One vector is turned by the same rotation once a step. Each row is the vector after some number of steps, and that number follows the row.
The counts run from 0 to 530.
|  14 | -11 |  -5 | -24 | -11 |   2 |   0 | -10 |  -4 |  15 |  -5 |  20 |  24 | -10 |  -9 |   4 |   4 |  12 |   7 |  -2 | -13 |   6 |  25 |  16 | -18 |  24 |   8 | -14 |  -1 | -33 | -11 |   2 |  -4 |   0 | -17 |  12 |   3 |   6 | -12 | : 85
|  11 |   0 |   3 | -25 | -22 |   8 | -15 |  -6 |  -7 |   4 |  -3 |  11 |  28 |   5 |   2 |  14 |   4 |  12 |   7 |   8 | -11 |  11 |  13 |  14 | -24 |  26 |  12 | -28 |  -9 | -24 | -13 |   5 |   2 |  10 |  -8 |   9 |  -2 |  -5 |   1 | : 121
|   5 |  -7 |  -4 | -21 | -18 |   1 |  -9 |  -3 |   1 |   7 |  -7 |  21 |  23 |  -1 |  -3 |   7 |   0 |  16 |   1 |   5 | -18 |  10 |  22 |  18 | -15 |  26 |   7 | -19 |  -8 | -29 | -11 |   8 |  -2 |   7 | -19 |  15 |   7 |  18 |  -8 | : 441
|  10 | -16 |   8 |  -9 | -14 | -19 | -19 |  -9 |   1 |  25 |  -3 |   8 |   3 |   4 |  14 |   1 |  -8 |   9 |  -4 |   2 |  -4 |  15 |   0 |  25 | -31 |   8 |   4 |  -3 | -14 |  -6 | -19 |  10 |   9 |   6 |  -1 |  35 | -16 | -16 |   3 | : 468
|  -1 | -21 | -12 | -29 | -18 | -16 | -14 |  -2 |   0 |  -9 |   3 |   3 |  15 |  -9 |   4 |   1 |  -5 |  -8 |   9 |   1 |  -5 |   7 |  -1 |  19 | -29 |  22 |  15 |   0 |  -9 | -19 | -25 | -21 |   5 |  14 |  -5 |  14 | -13 |   7 |  -8 | : 136
|  -6 |  -7 |   0 | -13 | -20 |  -5 |  -4 |   4 |  -1 |   6 |  -3 |  18 |  23 |  -5 |  -7 | -12 |  -9 |  11 |   5 |   8 | -20 |   2 |  16 |  28 | -25 |  31 |  12 |   7 |   0 | -28 | -11 |  -7 |   4 |  11 | -24 |   8 |  -6 |   8 |  -6 | : 266
|  10 |  -3 |  -3 | -19 | -17 |  -5 | -28 |   4 |  -7 |  -4 |   9 |  20 |  15 |  -4 |   0 | -10 |   4 |   2 |  -9 |  10 |   0 |   7 |  -2 |  17 | -24 |  20 |  17 |   6 | -14 | -19 | -23 |  -9 |   7 |  20 |  16 |  32 |   4 |   4 |  -8 | : 4
|  12 |   0 |   8 | -12 | -15 |  -4 | -17 | -15 |  -6 |  29 |  -2 |  12 |  14 |   6 |   7 |  10 |  -6 |  18 |  -4 |   6 |  -8 |  16 |  12 |  18 | -27 |  14 |  11 | -16 |  -7 | -15 |  -8 |  16 |   8 |   7 | -12 |  22 | -15 | -24 |  -2 | : 297
|  12 | -10 |  -7 | -13 | -11 | -10 |  -6 | -18 |  -1 |  29 |  -4 |  25 |  10 |  -3 |  -1 |  -1 |  -6 |  20 |  -7 |  -1 | -13 |  10 |  20 |  19 | -18 |  18 |  11 |  -9 |  -1 | -21 |  -5 |  16 |   3 |   2 | -28 |  22 |  -4 |  -4 | -10 | : 259
|  21 |  -6 |  -3 | -16 |  -7 | -11 | -12 | -10 |  -7 |  18 |  -2 |  31 |   7 |   7 |  -8 | -23 |   6 |  19 |  -9 |   0 | -11 |   7 |  13 |  21 | -17 |  13 |  13 |   8 |   7 | -20 |  -9 |  17 |  12 |  -1 |  -8 |  28 |   0 |   0 | -10 | : 222
|  11 |  -9 |  -3 | -26 | -14 |  -7 |  -8 | -18 | -11 |  15 |   0 |   6 |  14 |   1 |  -2 |   0 |  -3 |   6 |  11 |  -2 |  -7 |   9 |  10 |  19 | -33 |  16 |  18 |  -5 |  10 | -20 | -12 |   1 |  12 |   2 | -17 |   6 | -26 | -26 |  -6 | : 128
|  10 | -14 |  -2 | -22 |  -4 | -25 | -21 |  -9 |  -1 |  16 |  -8 |   8 |   0 |   3 |  -3 |  -4 |  -3 |   4 |  -2 |  -6 |  -4 |  16 |  14 |  19 | -18 |   1 |   6 |   7 |  -7 | -20 | -22 |  12 |  16 |   5 |   8 |  38 | -16 |  -1 | -17 | : 504
|  17 | -24 |   5 | -26 |  -8 | -13 |   0 |  -6 |  -1 |  10 | -19 |   6 |  16 |   2 |  -8 |  -5 |   7 |   3 |  20 | -13 | -13 |   7 |  19 |  22 | -25 |  12 |  -2 |  -5 |   2 | -27 | -24 |   3 |   5 |  -9 |   0 |  16 | -11 |   1 |  -3 | : 275
|  18 | -28 |   0 |  -9 | -14 |  -2 | -15 |   0 |   2 |  -1 | -12 |   7 |  13 |   4 |   4 | -11 |  14 |   2 |   4 |  -8 | -12 |   5 |  -4 |  13 | -29 |  25 |   2 | -19 | -20 | -14 | -30 | -11 | -13 |  13 |  -4 |  17 |  10 |  -5 |  12 | : 63
|  27 | -25 |  -9 | -11 |  -8 | -10 | -12 | -19 |   2 |  22 |  -7 |  15 |   2 |   5 |   9 |  -4 |   7 |  12 |  -5 | -12 |  -8 |  11 |   0 |  13 | -25 |  13 |   5 | -23 | -11 |  -9 | -17 |  10 |  -5 |   2 | -16 |  25 |   3 | -13 |   5 | : 69
|  17 | -15 | -12 | -17 | -10 |  -6 | -10 | -17 |   2 |  23 |  -5 |  23 |  10 |  -4 |   4 |   7 |   1 |  16 |  -6 |  -3 | -12 |  14 |  16 |  14 | -15 |  18 |   9 | -24 | -10 | -21 | -10 |  14 |  -5 |   4 | -23 |  24 |   6 |   3 |  -8 | : 256
|   2 |  -7 |  -8 | -22 | -13 | -10 | -11 | -17 |  -5 |  14 |  -3 |   3 |  11 |   0 |  -7 |   0 |  -9 |   7 |   7 |  -2 | -12 |   9 |  14 |  17 | -31 |  16 |  18 |  -1 |   7 | -23 | -11 |   1 |  13 |  11 | -24 |   5 | -28 | -24 | -10 | : 487
|  15 | -27 |   4 | -20 | -11 | -17 | -13 |  -3 |   5 |  10 | -19 |   5 |   9 |   7 |   6 |   4 |   5 |   5 |   7 |  -9 | -11 |  13 |  10 |  19 | -21 |   9 |  -6 | -17 | -18 | -17 | -28 |   7 |   0 |  -1 |   5 |  29 |  -3 |   9 |   1 | : 104
|  23 | -24 |  -8 | -10 |  -8 | -13 | -13 | -20 |   2 |  25 |  -5 |  19 |   1 |   4 |   9 |  -6 |   4 |  13 | -10 |  -7 |  -9 |  11 |   0 |  15 | -25 |  14 |   7 | -17 | -10 |  -7 | -16 |  11 |  -4 |   2 | -19 |  27 |  -2 | -15 |   4 | : 70
|   4 | -26 |  -9 |  -2 | -18 | -11 | -18 |  -3 |   7 |   6 |  -2 |  14 |   7 |   0 |  12 | -10 |  -2 |   6 |  -9 |  -1 | -13 |   5 |  -9 |  17 | -29 |  28 |   9 | -12 | -22 |  -7 | -21 | -11 |  -9 |  20 | -20 |  19 |   3 |  -1 |   9 | : 248
|   9 | -17 |  11 |   1 | -15 |  -7 | -13 |   5 |   0 |   5 |  -9 |  11 |  12 |   6 |  -4 | -28 |   7 |   6 |   4 |  -2 | -15 |   0 |  -3 |  22 | -36 |  26 |   6 |   9 | -11 | -15 | -25 | -16 |  -2 |  17 |  -3 |  15 |  -4 | -15 |  11 | : 58
|  13 | -21 |   4 | -29 | -12 |  -8 |   0 |  -2 |  -1 |   2 | -18 |   7 |  21 |   0 | -10 |  -3 |   8 |   2 |  21 |  -9 | -14 |   6 |  20 |  22 | -24 |  18 |  -1 |  -7 |  -2 | -31 | -23 |  -1 |   2 |  -5 |  -1 |  11 |  -5 |   8 |  -4 | : 273
|   8 |  -3 |  -4 | -22 | -18 |   3 | -27 |   0 |  -7 | -16 | -10 |   1 |  17 |  17 |  -8 |  -5 |  12 |   4 |   4 |   0 | -15 |  10 |   3 |   6 | -28 |  23 |  14 | -18 |  -9 | -22 | -23 |  -3 |   4 |  26 |  -6 |   4 |  -7 |  -8 |   4 | : 345
|   9 | -22 |   5 |  -3 | -15 |  -5 |  -8 |   5 |   2 |   4 |  -5 |   9 |  17 |  -7 |  -2 | -17 |   6 |   2 |   7 |  -3 | -11 |   0 |  -1 |  20 | -35 |  30 |   5 |   2 | -15 | -17 | -25 | -24 |  -8 |  16 |  -5 |  13 |   2 | -11 |   7 | : 418
|   7 | -22 |  -8 |  -2 | -11 | -21 | -13 | -14 |   6 |  27 |  -6 |  16 |  -2 |   1 |   9 |  -8 | -10 |  14 | -12 |  -5 | -14 |  10 |   5 |  20 | -25 |  17 |   8 |  -6 | -12 |  -9 | -14 |   8 |  -2 |  11 | -29 |  25 |  -8 |  -9 |   1 | : 431
|  21 | -16 |  -5 |  -9 |   2 |  -3 | -17 | -14 |   0 |  15 | -19 |   1 |   6 |  -1 | -19 |  -5 |  12 |   7 |   2 | -17 | -13 |  10 |  17 |   1 | -21 |  15 |   5 | -13 | -11 | -29 | -20 |   1 |  -6 |  18 | -12 |  14 |  -2 | -25 | -10 | : 200
|  -6 |   2 |   0 | -14 | -24 |  -1 | -16 |  -4 |  -5 |   6 |   5 |   9 |  22 |   1 |   2 |   2 |  -8 |  11 |   2 |  13 | -13 |   9 |   6 |  20 | -32 |  28 |  19 |  -6 |  -5 | -18 | -10 |  -7 |   6 |  22 | -21 |   4 | -17 | -16 |   0 | : 303
|   1 | -23 |   8 |  -9 | -16 | -26 | -13 |   2 |   3 |  12 |  -9 |   5 |   3 |   9 |   8 | -15 |  -7 |   4 |   6 |  -2 | -12 |   8 |  -1 |  30 | -33 |  12 |   0 |   8 |  -9 |  -8 | -25 |  -1 |  10 |   5 |  -2 |  27 | -19 |  -5 |   6 | : 282
|  23 |  -4 |   2 | -17 |  -7 |   3 | -23 |  -5 |  -7 |  10 |  -1 |  15 |  18 |  -9 |  -9 |   3 |  13 |   5 |  -2 |  -1 |   3 |  10 |  12 |   9 | -21 |  15 |  11 |  -8 | -15 | -29 | -21 |  -1 |   0 |  14 |  19 |  30 |  10 | -10 | -14 | : 9
|   7 | -24 |   9 | -13 | -12 | -25 |  -9 |  -5 |   3 |  15 | -13 |   5 |   4 |   9 |   3 | -15 |  -4 |   4 |  10 |  -7 | -11 |   7 |   4 |  30 | -33 |   9 |  -1 |   9 |  -4 | -12 | -23 |   2 |  12 |  -2 |  -3 |  26 | -21 |  -7 |   3 | : 280
|  21 |   1 |   5 | -16 |  -8 |   5 | -25 |  -9 |  -8 |   8 | -15 |   2 |  13 |  13 | -13 |   2 |  14 |  12 |   4 |  -6 | -10 |  14 |  15 |   5 | -24 |  13 |   8 | -19 |  -8 | -25 | -18 |  13 |   4 |  17 |   2 |  16 |  -8 | -25 |  -3 | : 520
